[[148 134 135 118 117]
 [124 129 126 105 111]
 [139 132 131 123 123]] -> 132

[[118 127 131 139]
 [103 113 134 140]
 [114 107 130 114]] -> 107

[[100 151 107 104 147 145]
 [105 147 110 108 144 143]
 [147 112 143 145 115 116]] -> 112

[[130 139 105 124]
 [129 126 133 149]
 [128 112 149 120]] -> 112

[[127 129 107 141]
 [141 113 131 110]
 [142 114 106 133]] -> 114

[[149 130 127 113 122 122 144]
 [150 127 117 109 129 132 132]
 [127 123 112 125 138 143 109]] -> 123

[[116 123 137 124 144 119 108]
 [109 142 140 136 125 116 112]
 [109 123 104 129 114 126 115]] -> 123
---
[[124 129 127 131]
 [150 157 100 152]] Answer: 124

[[101 141 145 123 105]
 [154 143 126 120 127]
 [143 134 119 138 139]] Answer: 154

[[122 122 146 150]
 [116 105 141 147]
 [125 133 153 158]] Answer: 116

[[144 153 110 148 147 110]
 [145 150 109 144 147 113]] Answer: 144

[[126 150 150 148 126]
 [130 129 129 129 130]
 [152 127 127 127 154]] Answer: 130

[[138 138 112 151 142 125 112]
 [139 139 110 153 144 124 111]] Answer: 138

[[100 123 144 127 131]
 [127 130 127 126 126]
 [133 124 131 129 126]] Answer: 127

[[134 129 134 133]
 [130 132 130 129]
 [124 154 124 124]] Answer: 130
---
[100 102 148 154 103 107] => 100, 107

[108 110 117 131 152] => 108, 152

[134 125 102 137 156 109 106] => 134, 106

[126 151 144 117 124 134 128] => 126, 128

[146 156 104 151 151 110 111] => 146, 111

[[110 124 123 124 123 158]
 [116 128 124 110 128 136]
 [119 119 123 124 133 155]] => 110, 155

[134 113 125 153 118 127] => 134, 127

[[105 145 112 110]
 [150 107 146 150]] => 105, 150
---
[[124 124 124 151]
 [138 138 138 131]
 [130 130 130 140]] → 130

[[143 106 109 144 150 111 111]
 [112 155 150 110 104 147 148]
 [142 108 110 143 148 111 111]] → 142

[[128 111 120 129 142 133]
 [128 123 125 129 133 130]
 [128 103 119 129 147 130]] → 128

[[128 131 129 128 128 129 131]
 [152 126 151 154 153 153 126]
 [125 146 125 125 125 125 147]] → 125

[[128 128 128 128 131 131]
 [127 127 127 127 155 154]
 [126 126 126 126 151 151]] → 126

[[122 118 122 132 143 125 125]
 [121 138 153 142 143 148 152]
 [120 137 152 141 143 148 150]] → 120

[[121 123 134 136 133]
 [130 121 121 113 128]
 [132 151 140 121 139]] → 132

[[121 132 126 128]
 [110 122 127 125]
 [132 106 125 136]] → 132

[[115 130 136 126]
 [145 124 114 118]
 [150 118 127 110]] → 150
---
Input:
[[125 148 127 120]
 [107 128 147 107]]
Output: 148

Input:
[[126 126 118 120 137]
 [110 150 128 111 114]]
Output: 118

Input:
[[135 121 150 118 149 151 126]
 [135 120 128 125 136 132 123]]
Output: 149

Input:
[[124 150 139 137]
 [132 110 118 120]]
Output: 150

Input:
[[135 105 139 139 138 128 143]
 [124 138 121 108 128 157 126]]
Output: 138

Input:
[[135 117 127 128 139 129]
 [135 104 110 114 134 141]]
Output: 128
---
[[154 118 113 116]
 [153 115 110 113]
 [100 141 146 142]] | 154

[[126 138 120 131 137 129]
 [133 115 130 126 126 127]
 [129 151 127 126 121 131]] | 126

[[115 143 118 123]
 [150 129 136 124]
 [124 144 138 119]] | 115

[[129 126 134 130 133 116]
 [130 123 144 138 143 100]
 [126 132 132 145 135 136]] | 129

[[127 142 145 120]
 [117 133 123 137]
 [121 150 131 132]] | 127

[[134 127 107 132 109 118 126]
 [119 142 119 118 126 128 118]
 [122 129 117 130 122 128 123]] | 134

[[142 116 134 133 113]
 [125 116 135 150 144]
 [144 140 129 134 128]] | 142
---
Q: 133,98,125,100,111
A: 111

Q: 145,137,104,129
A: 137

Q: 130,102,107,110
A: 110

Q: 135,117,141,157,141,124
A: 135

Q:
126,122,131,127
134,134,99,131
A: 126

Q: 121,140,101,124,144,143
A: 124
---
151  111  132  106  124  106  119
122  134  117  122  121  129  136
-> 121

135  119  132  126  117  122
126  128  123  116  140  156
126  123  124  130  117  113
-> 116

119  123  137  114  104
124  142  130  117  118
-> 130

134  116  123  119
110  135  100  123
-> 135

127  121  126  135  117
130  106  130  132  125
-> 130

136  106  117  117  135  149
104  132  140  144  118  108
132  117  118  109  135  139
-> 144

120  133  132  133  135
107  148  139  148  121
117  127  118  148  107
-> 139

128  140  115  120  119  132
118  137  104  117  120  131
123  136  117  114  114  143
-> 117

117  148  113  114  113  134
118  141  105  111  101  145
-> 111

121  152  117  128  139
134  127  128  128  124
120  150  119  131  128
-> 128
---
[[102 121 135 131 138 130 108]
 [124 122 155 131 138 109 109]
 [124 122 110 130 106 130 143]] value 106

[[132 127 129 121 123]
 [111 138 149 149 125]
 [110 138 150 150 125]] value 150

[[144 144 131 129]
 [130 135 150 130]
 [130 141 142 129]] value 141

[[114 113 116 137 145 129]
 [124 146 123 123 150 118]
 [146 127 117 122 120 139]] value 122

[[125 139 114 126 153 125]
 [107 135 103 147 112 138]
 [132 136 135 136 135 108]] value 136

[[113 113 140 126 126]
 [117 120 140 126 124]
 [117 120 140 156 126]] value 140

[[154 130 127 117 137 144 114]
 [154 130 127 117 137 145 113]
 [154 130 125 115 137 138 114]] value 137

[[155 123 112 126 106]
 [137 132 117 141 115]
 [148 110 140 145 115]] value 140

[[117 117 117 142 117 142]
 [153 153 153 107 153 107]
 [127 127 127 132 127 132]] value 132
